Some points, one per row:
c(0.4, -0.2, 0.0, 0.0, -1.3, 0.6, -0.1, 0.5, -0.7, -1.7, 0.4, 0.4, -0.3, -0.4, 0.6, -1.0)
c(0.8, -1.9, -0.9, 0.6, 0.1, 0.3, -0.7, 0.9, -1.0, -0.7, 0.6, -1.1, -0.6, -1.3, 1.7, -0.4)
c(-2.6, 1.7, 2.1, -1.9, 1.8, -2.0, 0.7, -1.7, 1.9, 1.5, -1.4, 1.7, 2.0, 1.3, -1.5, 0.7)
c(0.8, 0.9, 0.1, -1.0, -0.5, -0.6, 0.4, -0.7, 0.5, 0.9, -0.2, 0.3, 0.6, 0.5, -1.1, -0.8)
c(-0.5, -0.9, -0.7, -0.2, 0.7, 0.5, -0.7, 0.5, -0.6, -0.6, 0.5, -0.8, -0.1, -0.2, 0.9, 0.7)
c(0.7, -0.9, -0.6, 1.2, -0.2, 1.6, 1.2, 1.5, -1.5, -2.3, 1.7, 0.1, -1.6, -1.5, 1.1, 1.7)
c(-0.7, -0.8, -0.6, 1.5, 0.8, 0.2, -0.7, 0.4, -0.7, -0.2, 0.4, -1.1, -0.6, -0.3, 0.9, 1.2)
c(0.2, -1.0, -0.4, -0.8, 0.3, 0.3, -0.8, 0.3, -0.5, 0.3, 0.5, -0.7, -0.2, 0.0, 1.6, -0.5)
c(1.1, 0.5, -0.1, -0.1, -0.5, -0.4, 0.2, 0.0, 0.2, 0.5, -0.3, -0.3, -0.2, 0.1, -1.0, -0.2)
c(0.3, -1.0, -0.9, -0.5, -1.9, 0.5, -2.2, 0.3, -0.3, -0.1, -0.2, -1.1, -0.1, 0.1, 0.4, -2.3)
c(-0.4, 0.8, 1.1, -1.0, 0.7, -1.3, -0.5, -1.1, 0.8, 0.8, -1.0, 0.0, 1.2, 0.8, -0.7, -1.0)
c(0.9, -0.8, -0.8, 1.1, -2.1, 2.0, 0.5, 1.3, -1.7, -2.1, 2.6, 0.4, -1.4, -1.7, 1.3, 0.2)
c(-1.5, 0.8, 1.0, -0.4, 1.3, -1.1, -0.1, -0.8, 0.7, 1.1, -0.1, 0.5, 1.0, 0.4, -0.3, 0.9)
c(-0.3, -0.3, -0.1, -0.3, -0.3, -0.8, -1.5, -0.7, 0.4, 0.3, -0.3, -1.3, -0.1, 0.8, 0.0, -0.7)
c(1.9, -1.2, -2.1, 1.0, -1.7, 0.6, -1.1, 1.0, -0.5, 0.1, 0.6, -1.9, -0.6, -1.1, -0.5, -1.3)
c(0.8, 1.1, 0.2, -0.1, -0.5, -0.3, 1.1, -0.3, 0.4, 0.0, -0.2, 0.6, -0.1, 0.1, -1.2, 0.2)
c(-1.6, 0.8, 1.1, -1.0, 1.5, -1.7, -1.4, -1.9, 1.7, 1.8, -1.6, -0.5, 1.8, 1.6, -0.6, -0.5)
c(0.7, 1.0, 0.1, -0.3, -0.4, -0.1, 1.3, -0.3, 0.6, 0.4, 0.1, 0.9, 0.3, 0.1, -1.3, 0.1)
c(0.7, -0.9, -0.1, 1.5, 0.8, 1.0, 1.5, 1.4, -1.5, -1.1, 1.1, 0.6, -1.7, -1.7, 1.9, 1.8)
c(-0.4, -1.5, -1.2, 0.5, 0.4, 0.3, -1.8, 0.6, -0.1, -0.5, 0.0, -1.9, -0.4, -0.1, 0.5, 0.1)
c(-1.0, -0.4, -0.4, 0.5, 1.0, 0.1, -0.8, -0.4, 0.2, -0.3, -0.2, -0.9, 0.2, 0.7, 0.4, 0.7)
c(-1.1, 0.3, 0.3, 0.0, 1.4, -0.6, -0.8, -0.7, 0.6, 1.0, -0.9, -0.1, 0.3, 0.5, 0.0, 0.8)
c(0.1, 2.0, 1.0, -1.0, 0.0, -1.4, 1.0, -1.5, 1.0, 0.6, -1.0, 0.9, 1.1, 1.3, -1.7, -0.7)
c(-0.6, -0.8, -0.3, 0.8, 0.7, 0.9, 0.8, 1.1, -1.0, -1.5, 1.6, 0.2, -1.0, -1.6, 0.7, 2.2)
c(1.6, 0.1, -0.6, 1.4, -0.8, 1.2, 2.6, 1.4, -1.4, -2.2, 1.4, 0.9, -1.7, -2.2, -0.1, 1.5)
c(-0.6, -1.7, -1.2, 0.7, 0.0, 0.1, -2.3, 0.6, -0.2, -0.9, 0.6, -2.4, -0.2, 0.0, 0.6, -0.2)
c(0.2, -1.8, -1.8, 1.4, 0.0, 1.6, -1.3, 1.0, -0.9, -1.0, 1.4, -1.9, -0.9, -1.7, 1.2, 0.9)
c(0.2, -1.5, -1.0, 0.2, 0.4, 0.5, -1.2, 0.3, -0.6, 0.2, -0.5, -1.4, -0.7, -0.2, 1.4, -0.4)
c(-0.1, -0.1, 0.2, -0.1, 0.3, 0.2, 0.0, 0.1, 0.1, 0.4, 0.2, 0.0, -0.1, 0.3, 0.2, 0.2)
c(1.8, -0.5, -1.6, -0.1, -1.2, 1.3, 0.2, 1.1, -1.0, -0.9, 1.0, -0.5, -0.7, -0.9, -0.1, -0.2)
c(-0.1, 0.0, 0.3, 0.9, -1.2, 1.3, 1.3, 1.1, -0.7, -1.4, 0.8, 1.3, -1.1, -0.5, 0.3, 0.6)
16 more points follow, each with its number after it:
c(-0.5, -1.2, -0.8, 0.6, 0.8, 0.8, -1.1, 0.8, -1.0, 0.4, 0.5, -0.8, -0.8, -0.7, 0.9, 1.3) 0
c(-0.7, -1.0, -0.4, 1.0, 0.5, 0.2, -0.5, 0.9, -0.8, -0.2, 1.1, -0.7, -0.7, -0.4, 1.0, 1.2) 1
c(-0.4, 0.2, 0.8, 0.6, -1.0, 0.2, 1.0, 0.4, -0.3, -1.4, 0.3, 1.2, -0.7, -0.2, 0.0, 0.1) 2
c(1.4, 0.1, -1.2, -0.2, -0.8, 0.5, 0.0, 0.1, 0.0, 0.0, -0.5, -0.4, 0.0, -0.4, -0.7, -0.7) 3
c(1.7, -1.0, -1.6, 1.6, -1.2, 1.6, 0.8, 1.7, -1.6, -1.5, 0.7, -0.6, -1.4, -1.1, 0.4, 0.5) 4
c(-0.1, -1.9, -1.6, 0.1, -0.3, 0.5, -2.6, 0.4, -0.7, 0.1, 0.8, -2.2, -0.2, -0.6, 0.8, -0.4) 5
c(0.6, -3.3, -2.7, 0.4, -1.1, 2.0, -1.5, 1.7, -2.2, -2.0, 1.5, -2.1, -2.0, -1.4, 2.3, -0.2) 6
c(-0.2, 0.1, 0.7, -0.3, -1.1, 0.1, -0.3, 0.2, -0.1, 0.1, 0.3, 0.9, -0.2, 0.1, 0.2, -0.7) 7
c(1.0, -0.9, -0.7, 2.1, -1.9, 1.8, -0.2, 1.6, -1.5, -0.8, 2.1, 0.0, -2.0, -1.3, 1.1, 0.4) 8
c(0.4, 1.4, 0.6, -1.1, -0.2, -0.4, 1.2, -0.6, 0.7, 0.6, -0.6, 1.2, 0.5, 0.7, -1.4, 0.0) 9
c(0.8, 0.5, -0.3, -0.9, -0.7, -0.7, -0.3, -0.7, 0.5, 0.5, -0.7, -0.5, 0.8, 0.8, -1.0, -1.5) 10
c(1.3, 0.4, -0.2, 0.7, -0.7, 0.6, 1.9, 1.1, -1.1, -0.5, 1.1, 0.8, -0.8, -0.8, -0.1, 0.9) 11
c(1.3, 0.8, 0.1, 0.0, -0.8, -0.5, 0.5, -0.3, 0.4, 0.4, 0.2, 0.2, 0.5, -0.1, -1.1, -0.8) 12
c(-2.5, 1.5, 1.9, -1.9, 1.5, -2.1, -0.2, -1.8, 2.1, 2.1, -0.8, 1.1, 1.6, 2.3, -1.2, 0.4) 13
c(-1.1, -0.2, -0.1, -0.2, 0.7, -1.2, -2.3, -1.3, 1.2, 1.0, -0.8, -1.9, 1.9, 1.1, -0.2, -1.6) 14
c(-2.0, 0.8, 1.1, -0.9, 1.7, -0.3, 1.0, -0.5, 0.1, 0.4, -0.2, 1.4, 0.7, 0.7, -0.1, 1.6) 15
Which of these numbered points is nearest to each point below, ignoring the direction in which the first points spread most? Its number follows each.
c(-0.3, -0.1, 0.7, 0.5, 1.4, 0.9, 2.0, 0.9, -0.7, -0.1, 0.1, 1.6, -0.6, -0.7, 1.2, 1.9) > 15
c(-0.8, -0.5, -0.6, -1.1, 0.6, -0.3, -1.7, -0.7, 0.5, -0.2, -0.4, -1.3, 0.7, 0.4, 0.3, -0.4) > 6
c(-1.3, 2.9, 1.6, -2.1, 0.4, -2.2, 1.1, -2.6, 2.5, 1.8, -2.7, 1.6, 2.2, 2.7, -3.3, -1.2) > 9
c(1.6, 0.2, -1.0, 0.5, -0.7, 0.4, 0.1, 0.2, -0.4, 0.0, -0.3, -0.6, -0.3, -1.0, -0.7, -0.5) > 3
c(1.5, 0.0, -1.1, 0.8, -0.8, 1.0, 0.9, 0.8, -0.9, -1.1, 0.4, -0.3, -1.0, -0.8, -0.2, 0.5) > 4
c(0.8, 0.3, -0.4, 1.9, -0.8, 1.3, 2.9, 1.5, -1.5, -1.5, 1.6, 1.2, -1.7, -1.3, -0.5, 2.2) > 11
c(0.8, -0.7, -0.4, 2.4, -1.9, 1.6, 0.1, 1.4, -1.6, -1.0, 1.9, -0.1, -1.7, -1.1, 1.2, 0.4) > 8
c(-2.7, 1.8, 2.0, -0.8, -1.2, -0.9, 1.8, -0.9, 0.8, 0.0, 0.1, 3.1, 0.7, 1.2, -1.7, -0.2) > 2
c(-0.1, -0.7, -0.3, 1.1, -0.1, 1.3, 1.0, 1.0, -0.8, -1.4, 1.6, 0.1, -0.7, -0.2, 0.6, 0.9) > 13
c(0.6, 0.0, 0.5, 1.8, -1.3, 0.3, -0.3, 0.4, -0.6, 0.7, 0.1, 0.3, -0.2, -1.1, 0.5, -0.6) > 8
c(1.0, 0.5, 0.2, 0.0, -0.6, -0.5, 0.4, -0.2, -0.1, 0.4, 0.1, 0.2, 0.3, 0.2, -0.7, -0.4) > 12
c(0.1, 1.3, 0.1, -1.7, -0.4, -1.5, -0.8, -2.0, 2.0, 1.1, -1.6, -0.4, 1.9, 2.1, -2.1, -2.4) > 10
c(0.4, -0.7, 0.5, -0.5, 0.6, 0.1, 0.8, 0.5, 0.0, -0.8, 0.7, 0.5, -0.8, -0.5, 1.1, 0.8) > 13
c(1.3, -0.1, -0.7, 0.0, -1.2, -0.2, -0.2, 0.2, -0.1, -0.7, 0.2, -0.9, 0.0, 0.2, -0.7, -1.0) > 10
c(-1.1, 1.6, 1.7, -1.5, -0.7, -1.5, -0.1, -1.3, 1.3, 1.0, -1.2, 1.6, 1.4, 1.2, -1.2, -1.6) > 7
c(0.5, -0.7, -0.2, 1.8, -1.5, 0.8, -0.4, 1.0, -0.9, -0.8, 1.0, 0.0, -0.4, -0.7, 0.6, -0.7) > 8
c(-0.8, -0.8, -0.5, 1.2, 0.9, 0.6, -0.2, 0.7, -0.5, -1.6, 0.2, -0.8, -0.5, -0.2, 0.8, 1.3) > 1
c(-0.5, 1.1, 1.3, 0.5, -0.7, -0.8, 0.0, -0.6, 0.8, 0.6, -0.9, 1.1, 0.2, 0.2, -0.8, -0.6) > 8
c(0.3, -0.1, 0.3, -0.2, -1.2, -0.2, -1.0, 0.1, 0.1, 0.1, -0.2, 0.1, -0.5, -0.2, 0.1, -1.0) > 7
c(0.6, -0.5, -0.4, 1.3, -0.2, 1.3, 0.7, 1.2, -1.4, -1.0, 1.7, 0.0, -1.2, -1.4, 1.1, 1.3) > 13
c(-0.4, -0.2, 0.5, -1.7, 0.5, -1.2, -1.2, -0.9, 0.8, 1.1, -0.3, -0.3, 1.2, 1.3, 0.7, -1.5) > 6
c(-0.6, -1.3, -0.8, 0.9, 0.4, -0.4, -1.9, 0.1, 0.0, -0.4, -0.1, -2.0, -0.2, -0.4, 0.4, -0.2) > 14
c(0.7, -1.5, -1.0, -0.1, -0.1, 1.2, -0.3, 0.8, -0.9, -1.4, 0.9, -0.9, -0.7, -0.9, 1.9, -0.2) > 6
c(0.6, 0.7, 0.0, 1.2, -0.2, 1.1, 2.8, 1.2, -0.8, -0.9, 0.3, 1.5, -1.1, -1.0, -0.9, 1.7) > 11
c(1.6, 0.1, -1.2, 0.5, -0.8, 1.0, 1.0, 0.8, -1.0, -0.6, 0.5, -0.2, -0.9, -0.6, 0.1, 0.4) > 4
c(-0.5, 1.1, 1.0, 0.4, -0.8, -0.2, 0.0, -0.5, 0.0, 1.2, -0.8, 1.1, 0.6, 0.6, -0.2, -0.9) > 8
c(0.8, 0.7, -0.1, -0.7, -0.6, -0.6, 0.4, -0.4, 0.6, 0.0, -0.1, 0.2, 0.4, 0.4, -1.2, -0.6) > 12
c(1.0, 0.4, -0.3, -0.8, -0.8, -0.9, -0.4, -0.5, 0.4, 0.6, -0.2, -0.5, 0.6, 0.4, -1.2, -1.3) > 10
c(0.8, 0.2, -1.0, -0.4, -1.0, -0.6, -1.4, -0.8, 0.8, 1.1, -1.0, -1.5, 0.9, 1.2, -1.4, -2.0) > 10
c(0.7, 1.3, 0.4, -0.6, -0.3, -0.5, 1.3, -0.5, 0.6, 0.5, -0.6, 0.8, 0.7, 0.0, -1.3, -0.4) > 9
c(-0.1, -1.8, -2.1, 0.7, -0.2, 1.2, -1.8, 0.8, -0.9, -0.6, 1.4, -2.0, -0.7, -1.1, 1.1, 0.3) > 5
c(-1.5, -0.1, 0.2, 0.1, 1.2, 0.3, 1.0, 0.2, -0.1, -1.0, -0.1, 0.6, -0.8, -0.1, 0.3, 2.1) > 15
c(1.7, 0.1, -1.0, 1.1, -0.9, 1.3, 1.4, 1.3, -1.8, -0.1, 1.3, 0.2, -1.6, -1.4, 0.3, 1.3) > 11
c(-0.7, 0.7, 1.2, -0.5, -0.9, -0.1, 0.9, 0.2, 0.2, -0.3, -0.4, 1.7, 0.1, 0.0, -0.5, -0.4) > 2
c(-0.6, 0.6, 0.5, -1.4, 0.6, -1.6, -1.8, -1.9, 1.6, 1.3, -2.0, -0.8, 2.0, 1.3, -1.1, -2.1) > 14
